In the rows, 128 means zero.
One turn moves each row of this set onto another row. After a few examples, where does it send each row asked below?
purip: [144 118 135 129 141 146 180 145 113 139 124 116 178 128 118 129 148 156
 111 107 122 117 143 139 169 120 103 146 142 141 121 151  98 119 129 128
 128 111 151]
Gupe: [138 152 138 126 108 148 144 109 111 145 132 129 156 126 118 131 131 156
 141 155 123  88 140 138 147 117 108 111 112 150 127 152 122 164 115 111
 115 136 175]
baze: [146 120 119 114 162 131 157 147 151 116 128 141 190 123 135 136 152 112
 137  88 105 120 137 142 138 132 139 130 136 142 119 141 114 100 137 105
 126  91 125]
Rarel: [105 112 151 118 131 106 102 157 133 102 177 125  76 152 139 128 110 160
 111 126 154 142 141 104 107 146 127 113 128 118 122 152 153 107 128 112
 133 119 109]
vef: [107 101 138 111 123 100  91 146 119  94 157 125  73 153 143 129 130 162
 109 116 158 161 135 106 108 141 129 124 139 129 138 134 150 106 118 124
 124 120 107]
gaz: [140 105 157 144 121 114  84 121 107 113 151  98  82 157 152 142 123 131
 113 123 139 143 136  92 106 136 134 135 148 114 143 119 151 115 120 129
 145 131  97]
rega: [105 106 151 124 126 111 107 150 142 121 178 120  81 157 138 136 118 161
 107 135 161 136 137 117  84 145 119 124 126 114 115 147 153 104 127 102
 148 115 110]
fized: [138 136  89 144 149 146 155 155 132 122 101 109 167 131 119 131 151 124
  99 107 129 125 137 176 167 110 117 130 135 133 111 126 118 101 118 145
 137 103 110]
tima: [100  93 145 121 114 115 113 150 141 123 161 129  79 151 142 137 120 168
 105 126 168 148 128 126  79 140 124 133 138 119 121 141 153 101 132 111
 143 106 104]
lom: [143 145  96 143 139 149 143 134 138 133 105 127 159 137 146 131 135  93
 115 122 119 109 139 178 162 119 133  92 123 140 106 129 139 112 102 113
 130 103 118]
nuze: [138 122 126 134 161 132 169 151 147 131 111 125 181 110 115 129 144 128
 127  94 101 123 131 136 150 113 133 138 145 135 120 148 101  89 140 144
 125 123 112]
retek: [104 166  76 142 133 157 132 136 120 129 112  96 148 131 101 119 160 145
 132 147 137 130 134 175 143 104 112 128 104 136 119 106 129 133 105 139
 131 133 125]
Dof: [113 169  80 132 117 148 117 123 132 125  99 103 156 125 115 115 142 119
 144 158 129 134 136 145 152 118 146 120  94 141 116  95 147 152 124 132
 129 122 124]
tedaf: [152 133 127 133 158 132 150 132 153 137 114 145 172 117 140 137 139  98
 138 100  90 100 131 152 135 122 144 104 140 139 120 151 119  97 120 109
 119 117 113]
Gad: [112  88 159 140 103 127 109 125 127 142 146 109  86 150 150 143 122 150
 109 128 152 150 125 113  75 136 134 148 151 116 133 116 151 111 129 126
 152 117 103]
Fogir: [135 124 148 110 129 139 155 121 132 136 142 138 190 119 114 139 151 157
 160 124 107 100 132 123 110 125 123 151 125 142 134 147 107 146 144 108
 120 120 163]
natap: [135 111 145 112 131 150 171 146 125 128 136 138 186 127 136 137 125 149
 136  93 112 102 145 141 154 128 130 137 135 137 118 146 116 135 146 109
 120  92 158]
bokib: [122 170 122 125 125 133 127 105 144 149 125 131 154 108 104 118 145 133
 165 170 107 109 123 127 113 116 129 109  96 149 129 144 126 143 120 117
 114 160 145]
nobi: [121 171  93 138 120 149 124 114 129 143 112 116 142 132 119 120 141 124
 137 170 132 110 133 162 148 116 122  92  94 147 112 125 141 145 102 115
 127 133 139]
nupu: [122 102 164 152 111 130  98 125 114 131 148  94  83 151 153 138 108 132
 116 127 138 137 133 101  93 133 142 140 149 106 134 113 155 117 126 131
 155 130  95]
tigoz: [161 123 144 129 133 146 161 126 116 140 122 140 174 134 145 145 127 128
 120 106 109  83 145 155 165 119 118 111 142 140 122 157 117 132 118 109
 120 106 152]
gureg: [131 154  75 132 149 128 117 131 155 112 103 120 171 123 124 122 161  92
 141 134 117 145 128 147 137 126 148 117 107 146 118 106 137 110 122 123
 130 112 102]
tez: [150 135 159 119 136 128 153 114 131 144 132 147 174 110 120 136 137 139
 155 124  92  90 133 123 125 121 127 119 132 143 136 165 109 134 131 108
 111 142 153]
Tavot: [124 165  94 139 149 136 125 122 158 138 106 128 155 115 123 120 146  93
 151 144 106 121 124 159 125 116 144  92 104 142 118 131 138 106 109 116
 124 139 104]
Ret: [100 102 159 137 118 129 114 141 141 137 167 112  80 153 143 137 104 155
 113 133 156 134 130 118  77 137 129 130 130 104 113 137 159 112 135 111
 156 115 101]
sisur: [119 131 148 121 146 137 174 131 126 149 134 117 173 109 102 119 149 163
 157 121 105 120 132 113 137 119 120 150 131 141 131 153  94 122 140 131
 113 149 152]
patud: [117  90 159 142 102 127  99 120 110 131 137 103  82 150 151 137 123 147
 115 122 146 156 125  98  91 134 142 145 154 116 143 112 149 116 125 134
 143 129 100]
nanin: [129 136  91 125 146 143 146 152 143 110 105 125 172 130 143 124 133 104
 125 101 118 130 144 157 172 127 150 113 123 140 106 120 135 112 124 121
 128  85 113]
taba: [108 155  85 140 157 141 137 149 152 124 102 108 159 111 105 117 154 115
 142 123 109 132 126 162 129 103 139 126 116 130 118 119 123  96 124 151
 125 139  93]
Tiseb: [115 102 144 120 118 106  85 134 109 100 150 117  72 150 149 131 126 151
 113 116 149 162 136  94 116 140 137 128 147 125 145 125 148 114 118 135
 123 131 104]
Kidib: [120 163 105 123 118 138 119 107 135 133 121 115 170 115  99 124 162 137
 166 168 119 127 124 127 105 121 132 142  95 145 133 111 131 156 132 126
 127 139 142]
Foru: [116 146 132 120 102 159 144 117 115 140 131 120 171 121 110 129 134 165
 157 150 122 106 137 129 133 117 125 143 105 141 128 125 127 178 139 122
 122 126 169]
kigas: [ 98 100 142 115 121 105 103 155 136 107 161 130  73 151 141 130 119 169
 107 118 163 153 134 116  96 141 128 123 136 124 129 141 150 102 127 120
 129 110 107]
kotis: [ 93 165 107 129 140 147 140 127 132 142 126 106 155 108  89 107 157 155
 172 147 117 131 125 139 117 107 127 136 103 138 132 125 111 131 126 136
 115 165 134]
vev: [117  98 162 150 116 130 105 124 128 140 159  99  88 155 147 143 116 139
 111 136 152 132 129 117  71 136 131 143 141 106 122 121 155 113 129 115
 162 122  99]
daku: [126 110 147 118 132  97  87 146 118  91 172 118  78 156 142 133 127 148
 104 121 151 148 143  92 117 144 124 119 134 123 134 143 150 106 116 119
 131 126 107]
zipa: [127 110 155 131 126 106  86 138 108  97 155 108  77 152 150 134 116 138
 113 118 138 148 143  83 124 138 138 122 143 118 141 131 149 114 120 132
 132 134 100]
Lari: [112 148 122 129 126 155 159 122 103 145 135 101 159 128  98 118 158 177
 142 145 131 122 139 142 147 113 100 145 114 145 129 134 104 147 119 126
 121 139 164]
ruva: [123  97 151 133 111 114  89 123 103 114 142 109  78 154 153 134 132 145
 115 120 146 159 134  93 107 137 137 139 153 124 148 115 146 117 117 133
 134 129 103]
zatok: [ 99  87 154 136 106 126 116 140 138 139 150 119  85 150 145 137 113 161
 107 127 159 146 125 119  73 137 132 141 145 112 123 131 152 106 136 121
 151 110 102]

zatok moves to tima
nanin moves to gureg
Now find these:
retek moves to kotis
nupu moves to vev
lom moves to Tavot

One turn moves each row of this set onto another row. After a few examples, where does it send each row asked below?
sesu: [131 137 148 135 132 108 151 111 138 103 109 136 168 138  96 124 149 145
 151 165 133  99 129 109 112 142 131 143]
lol: [114 111  98 134 122 164 146 144 119 120 111 131 162 115 110 139 154 157
 115 170 126 124 132 148 123 136 133 128]
Nivid: [185 133  89 113 113 138 119 110 119 121 103 121 101 116 142 124 132 165
 119 136 121  98 109 147 120 123 122 158]
bunaz: [135 130 104 113 102 168 130 120 140 109 132 125 113 166 156 159 114  93
 131 120 142 123 159 107 113 127 142 134]
nisov: [120 135 134 128  74 122 121 139  83 133 120 106 152 155 130 175 144 126
 120 144 134 108 134 111 133 119 155 147]
tumis: [130 149 104 119 116 131 114 127  99 115 113 131 128 113 167  95 157 123
 156  95 135 126 122 162 104  75 130 137]
Ramu: [129 143 103 129 109 126 128 103 100 113 130 163 120 117 161 100 147 149
 127  99 130 108 131 161 127  71 127 133]
dise: [144 150 169 120 110 151 125 141  81 139 126 141 117 109 115 104 168 119
 144 111 117 122 114 134 160 103 121 100]
Lalot: [126 111 103 105 129 141 131 126 129  99 162 127 110  88 156 101 131 124
 172 114 123 151 112 133 149 134 121 100]
Nuduv: [135 165 153 103  88 159 117 156 122 127 140 149 140 134 110 100 163 132
 142 157 147 120  98 131 139 109 127 136]
masod: [121 133 118 136 119 145 136  98 130 166 141 133 108 129 139 179 138 128
 119  94 146 121 117 102 125 132 127  98]
Kada: [137 168 102 120 115 126 162 131 134  78 154 149 111 119 135 111 164 135
 103 143 140 148 134 127 115 136 131 127]
nid: [151 116 132 110 105 137 119 123 115 109 129 113 168 108 143 133 108 104
 190 122 136 139 149 128 138 163 140 136]
Fano: [134 142 137 109 105 108  91 116 139 125 158 114 128 127 118 108 121 136
 124 108 132 179  99 143 117 139 150 115]
Pila: [129 160 140 108  86 117 106 108 110 114 180 108 127 151 122  86 124 115
 112 121 113 139 138 134 117 125 130 145]
fevuk: [139 104 132 124  97 128 130  94 115 121 147 155 164 107 128 140  98 135
 156 136 142 110 158 131 153 159 131 135]
pedi: [100  93 115 124 134 129 125 117 132 113 157 161 117  82 137 107 123 132
 161 130 127 134 115 136 140 129 102 106]
lumos: [162 149 146 105 129 130 121 156 129 101 118 188 105 138 105 112 129 110
 129 127 132 122 113 134 135 115 142 159]
gega: [101 120 118 134  89 163 127 118 138 128 130 134 129 160 143 162 124  95
 132 139 140 110 157 113 106 117 128 124]
tezar: [133 146 148 107 128 188  97 135 134 137 148 149 123 102 110  96 122 139
 138 139 164 143 135 129 135 131 121 131]
Favag: [161 138 156  96 157 142 110 126 108 144 129 155 102 113 108  97 127 137
 134  94 150 121 119 133 134 109 112 145]
Sokal: [119 129 148 132  95  91 100 114 131 122 152 146 126 126 106 120 120 130
 111 116 115 165 107 150 127 137 151 103]
fod: [134 132 106 115 135 148 142 100 149 122 133 127 107 175 137 145 139 136
 145 116 124  81  99  98 130 100 149 130]
Kozer: [131 118 152 138 134 126 123 117  95 118 104  90 119 139 132 156 109 118
 158 132  92  92 132 117 151 107 145 118]
bevo: [157 117  82 114 149 159 149 155 125  93 104 125 134 122 123 136 135 140
 118 135 121 144 137 144 128 149 156 146]
tedon: [136 126 133 110 148 145 111  96 117 140 129  77 122 140 132 142  96 152
 148 138 135  89 131 112 139 105 132 142]
zosav: [150 133 117 106 117 113 109 132 103 126 119 114 128 157 130 173 110 130
 116 117 152 116 138 109 114 127 158 183]
sino: [131 135 119 129 128 142 133 116 130 153 120 114 102 128 149 178 139 102
 143  79 136 138 115 102 116 137 138 101]
lak: [108 154 113 131 126 114 146 146 137  92 133 150 125 111 125 116 168 121
 122 152 148 147 126 128  85 130 115 137]
ruv: [108 151 141 135 133 126 118 102 119 119 170 126 143 145 109  91 121 140
 128 110  90 133 116 151 146 103 159 110]
sufod: [114 127 120 129 132 139 135 117 145 124 114 121 119 169 132 150 150 107
 165 118 110  90  91 102 115  98 143 122]
safet: [137 123  97 113 137 162 142 109 101 150 156 125 135  79 132 133 126 140
 128 138 116  88 126 145 134 148 107 143]
Bivom: [151 127 113 140  92 127 118 135 107 123  75 118 122 103 138 133 157 137
 140 150  98 101 101 152 112 116 120 136]
Sumab: [176 168 130 140 118 122 133  72 101 133 116 135 140 107 138 135 130 166
 143  93 134 110 131 134 142 128 160 133]
Lag: [172 158 128 111 131 122 160 112 130  77 122 108 147 148 114 113 149 144
 158 141 127 117 132 104 133 149 156 142]
Gimap: [149 119 105 119 145 147 141 141  91 126 127 115 124  78 143 137 134  93
 153 118  88 108 125 148 128 152 126 138]
Ros: [111 147 139 127 161 119 102 115 131 116 151 114 143 144 108  88 111 125
 143  95 101 145 116 154 118 107 153 129]
mit: [137 136 135 131 155 125 118 128 131 116 122 119 112 109 124 183 106 112
 131 131 119 122 117 105 123 159 189 127]
zod: [116 144 153 127 106  92 101 120 112 114 154 128 127 143 110  96 116  95
 117 117 104 138 143 138  99 123 122 148]
vume: [141 141 158 134 121 164 118 152 112 104 124 172 105 102 113 110 128  99
 137 126 116 148 142 131 158 136 146 108]
begug: [116 145 133 126 123 152 114 112 131 143 150 100 142 107 121 173 124 146
 129 157 138 114 109 102 130 150 174 117]
dite: [148 160 145 149 126 115 113  99 105 144  85 120 163  96 135 138 145 136
 171 101 134 121 121 137 107 127 147 132]

dise moves to Nuduv
gega moves to masod
Now find these:
Lalot moves to tumis
Lag moves to nid
zod moves to Sokal
begug moves to tedon
Nivid moves to bevo

One turn moves each row of this set onto another row. After a few examples, where does it send each row asked below?
laluf: [121 163 143 131 156 124 172 168 107 110 121  98  94 107 102 135 103 159
 105 100 136 152 111 116 144 104 106 144  91  90  77  87 154 118 151 166
 145 136 116 151 126 123 109 147  86 131 150 153 120]
soton: [136 156 182 125 106 150 151 124 106 117 137 155 134 138 107 133 154 139
 106 129 160 156 117 123  75  99 152 132 108 131 111 112 115  99 127 119
 153 135 161 117 124 133  83 132  43 139 156 147 126]
zera: [170 158 140 124 137 153 160 116 111 105 137 196 102 124 111 132 121 100
 127 130 183 168  49  97  97  80 154 185 107 110 101 127 124  96 128 140
 121 130 152 135 116 100 133 155  94 137 141 146  76]
Zeru: [165 153 149 118 137 147 161 112 105 102 134 186  99 126 110 127 112 100
 122 130 173 161  43  92 100  72 141 192 101 114  97 126 126  94 116 137
 126 128 152 142 117 100 129 149  85 142 146 144  78]
zutus: [111 157 139 115 149 172 178 138  98  96 151 164 125 122 147 151 110 119
 113 107 113 182 121 133  93 113 158 157 103  99 112  74 101 112 128 161
 137 151  97 127 122 111 172 165 128  81 151 135  65]
fug: [150 185 148 101 136 147 146 166  98 135 120 107 125 155 106 104 131 129
  71 137 144 169 111 128 102 110 163 169 161 163 112  84 118 128 123 128
 126 103 137 125 122 149 106 176  99 135 167 142 112]
Dolu: [117 135 151 124 139 168 161 149  97 130  91 165 139 119 135 164 100 148
 123  89 126 162 131 124 119 117 132 171  90 120  75 100 137  91 142 126
 154 123  80 156 103 106 138 144  82  75 137 133 144]
Sevig: [136 151 179 117 109 160 164 119  99 117 139 153 138 139 116 132 158 136
 102 125 176 149 114 118  80  98 154 135 105 128 116 118 110 105 126 115
 150 123 164 118 121 132  88 135  43 136 149 150 128]
disam: [132 169 138 103 161 168 171 149  93 140 120 120 126 156  72 128 140 125
 143  89 165 185  98 119  96 119 146 189 107 124 105 124 172 126 128 122
 143  71  99 140 124 127 108 142 144 156 165 111 113]
zov: [132 156 186 118 106 163 154 134 108 125 148 155 128 133 107 146 156 133
  98 121 156 155 116 113  73  93 154 128 117 133 115 117 111 101 114 118
 148 121 164 116 115 125  94 142  41 134 157 150 131]
Zofuf: [162 155 153 126 140 146 159 108 108 116 134 193  99 123 115 134 125 102
 121 130 178 165  51  93 103  83 148 185 109 105  91 132 138  99 109 140
 125 119 157 147 129 103 124 154  84 133 139 147  73]
Bisat: [131 169 129  97 165 172 179 154 102 153 110 124 129 145  76 131 133 125
 127  82 160 189  98 115 101 118 136 175 104 128  98 117 169 120 135 123
 140  76  91 137 116 134 102 146 143 162 166 112 112]
rif: [114 147 132 131 109 179 188 117  86 113  90 120 135 134 146  99 152 104
  75  84 139 156 106 123 109  92 180 182 128 106 106 103 125  68 154 144
 119 128 131 148 108 118 161 141  87  98 168 106 101]
tup: [149 153 148  92 142 156 193 131  96 139 163 177 154 151 100 139 112 141
 145  90 129 203  69  85  81 143 163 157 127 133 131 111 137 136 122 132
 137 134 141 128 101  90 109 124  86 128 155 118 111]
Ludit: [112 144 145 126 138 184 167 140 105 129  81 167 139 126 123 164 112 145
 117  89 141 165 128 117 117 127 123 167  92 108  85  98 138 106 143 122
 154 114  71 157  97 113 130 142  72  84 132 122 142]
Ras: [146 183 146 102 132 146 147 176  93 127 126 104 112 162 111 103 138 143
  77 138 151 163 115 132 101 113 167 184 159 157 115  81 120 132 125 122
 127 102 129 124 119 142 111 169 100 136 169 129 114]
dum: [118 158 113 113 146 166 178 131 109 110 128  99 134 144 105  98 102 106
 131 113 125 177 133 100 128  72 118 180 152 114  73 107 150 100 128 166
 135 123 142 169  73 105 160 129  95 147 159 121 120]
telu: [111 126 154 122 133 181 165 134  96 126  88 158 150 124 134 162 112 150
 117  91 128 157 128 124 116 117 126 166  86 105  80 101 132 106 139 128
 152 117  77 156  96 111 127 143  76  81 128 123 138]
maru: [129 165 114 103 138 169 168 142 117 101 127 109 126 148 105 103 111 110
 122 112 125 181 124 103 126  65 109 184 140 120  67 109 153 102 137 171
 122 115 147 173  69  97 146 138  85 160 160 116 105]
fazu: [158 156 154 104 189 148 143 149 113 117 147 143 117 143 124 115 142 134
  97 145 144 191 106 110 116  74 118 179  71 129  89 103 135 125 118 150
 109  69 114 119 133 128 164 146 113 134 178 145 109]
Golif: [115 147 146 124 111 179 189 119  82 104  85 118 131 130 140 103 143 111
  82  82 144 151 116 119 104  91 169 180 134  98 111 106 127  65 149 137
 124 128 131 150 112 119 167 140  94 101 165  91 102]
Sab: [131 157 113 108 137 169 174 142 111  97 131 103 123 155 106 103 107 117
 136 111 122 167 130 109 132  68 129 182 152 117  67 108 153 106 135 171
 133 117 136 174  74 101 157 131  89 157 152 120 115]
fovi: [116 159 146 101 147 175 182 138  93 101 147 164 129 117 146 144 107 114
 107 109 114 175 125 135 101 108 156 156 100 107 110  71 103 115 118 157
 142 139 100 131 137 114 177 165 124  84 155 139  57]
sefov: [105 152 139 111 163 175 183 140  95 106 153 163 128 122 152 153 112 115
 110 114 116 180 115 135 103 107 151 152  96 100 118  73 100 110 117 149
 139 142  98 125 131 118 174 163 125  90 156 142  63]
deron: [122 130 151 121 137 178 163 141 103 129  81 165 140 115 124 156 108 151
 123  84 127 166 130 132 119 124 124 163  90 102  79  97 137 105 138 121
 152 115  76 149 104 107 132 149  79  81 135 119 142]
Tafip: [106 182 129  87 149 173 170 132 105 131 154 119 132 163 115 129 115 143
 102 110  98 186 127 136 128  65 127 152 129 111 119 113 146 125 143 193
 153 129 126 127 152 106 107 140 103  98 192 136  85]
ruraf: [150 164 146 104 142 155 186 133 103 133 154 165 157 148 105 151 108 136
 146  85 132 202  63  95  84 140 173 161 121 136 137 106 140 134 114 124
 127 130 155 134 101  88 114 131  85 127 147 115 114]
gife: [116 170 125  84 150 176 183 130 104 123 161 118 123 167 116 126 123 159
 112 113  92 175 126 137 133  66 133 156 132 106 116 115 147 130 137 192
 151 122 130 125 150 102 109 140 106 105 187 129  91]
dap: [137 162 177 132 106 157 159 127 111 110 139 150 127 142 113 132 162 134
 100 119 165 153 118 119  83 107 147 133  98 128 110 113 112 108 129 117
 145 134 164 118 116 132  92 137  36 133 152 158 129]
Vom: [164 150 157  96 194 141 135 148 109 119 145 150 109 136 125 118 133 127
  96 144 154 193 107 110 116  91 118 173  79 118  94 112 142 117 110 141
 102  66 127 129 131 116 150 154 101 136 186 147 119]
tuzu: [114 143 129 124 112 185 194 117  83 110  94 125 129 123 146 104 140 108
  85  82 158 149 114 126 108  90 172 183 129  91 110 105 125  67 156 146
 127 131 130 147 111 116 162 138  86  97 164  99  99]
Zuzud: [143 157 144  94 147 164 189 141  93 139 154 178 158 159 113 150 113 139
 142  92 130 201  67  90  85 148 157 147 129 130 143 114 138 132 129 133
 131 133 143 137 103  96 103 126  83 124 154 121 107]
ribis: [157 147 136 127 136 155 164 115 108 111 136 186 110 128 110 130 123  97
 127 134 168 170  42  90 106  70 139 186 104 113  96 131 129  91 118 137
 121 129 156 139 111  99 138 159  96 139 138 150  76]
doga: [124 162 136 125 147 131 175 171 105  98 126 101  91 116  99 141 111 173
 114 114 142 148 119 117 144 102 113 138  94  93  82  86 162 118 148 169
 149 133 118 150 132 120 112 146  91 140 142 146 119]
rorak: [100 168 133 106 142 159 197 134 103  96 149 164 128 119 145 152 108 115
 102 108 119 173 127 137  99 111 156 159 103 106 106  77 106 107 116 150
 140 147 103 125 134 119 166 166 125  81 160 132  61]
sirav: [153 150 156  97 143 159 182 133  98 131 155 175 156 161 113 149 117 141
 141  92 124 200  65  87  77 142 165 154 121 131 132 114 132 137 123 128
 126 131 138 134  91  95 103 130  92 126 145 120 115]
Kago: [115 141 140 125 112 178 194 121  94 113  90 120 131 129 147 106 138 105
  90  76 141 147 110 123 104  90 166 177 133  94 110 112 134  67 141 145
 126 122 125 146 108 130 168 118  89  91 168 101 106]
kose: [112 171 137  88 159 176 182 130  94 141 161 112 121 166 120 120 126 155
 115 100  97 191 116 133 128  75 122 155 129 115 115 117 143 134 141 187
 155 125 140 129 147  98 104 145 109 112 185 139  83]
vok: [143 187 147 106 145 148 152 162  90 130 115 108 108 168 125  96 137 139
  73 128 152 174 125 130 108 113 158 176 163 161 105  77 122 122 133 126
 124 112 133 128 114 146 115 167 102 142 174 133 119]
datu: [127 169 136 136 151 133 164 170 109 110 116  98 100 110  97 136 116 169
 115 119 147 154 116 117 136 102  97 135 100 100  88  83 156 129 149 168
 152 135 130 142 126 129 113 144  82 138 141 144 116]
fip: [159 145 156 100 182 141 141 157 107 111 155 148 108 139 121 112 145 138
 104 152 149 187 110 111 107  88 124 185  82 121  86 108 137 117 112 146
 105  58 116 129 131 119 155 152 105 138 179 145 115]
kazod: [134 179 149 107 164 166 173 144 100 145 120 117 131 155  65 129 135 116
 131  76 167 196 100 105  95 115 142 179 110 125 108 126 172 127 132 117
 142  78 108 138 120 127 115 144 141 153 161 118 113]

Zuzud moves to Ludit
Golif moves to Zeru
zov moves to Kago
Now find these:
telu moves to Sevig
fip moves to gife
kazod moves to laluf
fazu moves to kose

